Each named move below is a turn or a mirror, shown by a few rows before and after it. Which moves, in which order, take the first row of each later pair to the second? The first pair is answered.
K:
[ 18  -2  -3  23   9 -10  -1 -31  10] |-> [ 20   5  -6  14  -6  29   7 -13  19]
[ -7  -6   3  24 -20  -4  15  10   9] |-> [ -8 -10   4  29 -19 -12  12   5   5]
[ 20  -8 -13  -8  -6  13 -27  -3 -25] |-> [ 21 -10 -14  -8  -4   5 -29  -6 -24]
J:
[ 10 -15 -13  -2 -13  17  11  16 -21] |-> [ 10 -18 -11  -5 -15  20  12  17 -20]
[-20  -1 -10  -5  15 -14   9  14 -19] |-> [-29 -16 -10 -10   6 -10  -4   8 -15]
[-35  17  10 -19 -10  -1  15  31   8] |-> [-39  14   8 -20 -11   0  16  33   7]
[ 29  -4  -5  -4  -2  20  16  25 -22] |-> [ 13 -23 -11 -15 -16  27  -6  12 -10]
E:
[ 18  -6   1 -49  17 -24 -48  28 -19] |-> [ 29   0  -4 -50  13   3 -41  36 -21]
[-46 -13   8 -23  -7 -28  16  21 -29] |-> [-27  -9  -2 -29 -18  17  27  38 -36]
[ 18  -4  -2 -35  -2   1 -63   6  13] |-> [ 31   2 -10 -33   1  18 -55  10  10]
Pairs:
(2 to 3 moves a pair)
[ -2  24   1   6  15 -17  40  39 -19] |-> [ -8 -44  -6   0   0 -35 -24 -17 -12] : J then E then K
[  4  52   8  25  13 -19  47  11 -10] |-> [21 49 -1 23 -1 21 44 20 -6] : J then E then J
[-30 -10  16 -17  -9 -16   1  -7  16] |-> [-15   7  15 -21  -8   1  27  22   0] : J then E then E
[-30 -20   4   9  -7 -28 -16 -35  14] |-> [-22   7  -5  -2 -29  42   6   5  33] : J then K then J
[-23 -10  10  -9  -9 -23 -20 -12  13] |-> [ -2   5   0 -11 -19  32  -4   5  24] : K then E
[ 25   2   3  46  24 -34  -1 -45  21] |-> [ 16   2 -10  16 -20  50 -11 -16  52] : J then K
[-16 -19 -12 -17 -17  23  15  28 -26] |-> [  6 -21 -17  -4  -4  18  20  16 -45] : K then E then E
[  2  11 -11 -21  10  -2 -10  24 -27] |-> [ 11  -1 -16 -10  18 -15 -19   6 -29] : J then E then K
[ 14  -4   2  20  10 -19  11 -14   4] |-> [ -4 -26   1   0 -12  -9 -14 -18  11] : J then E
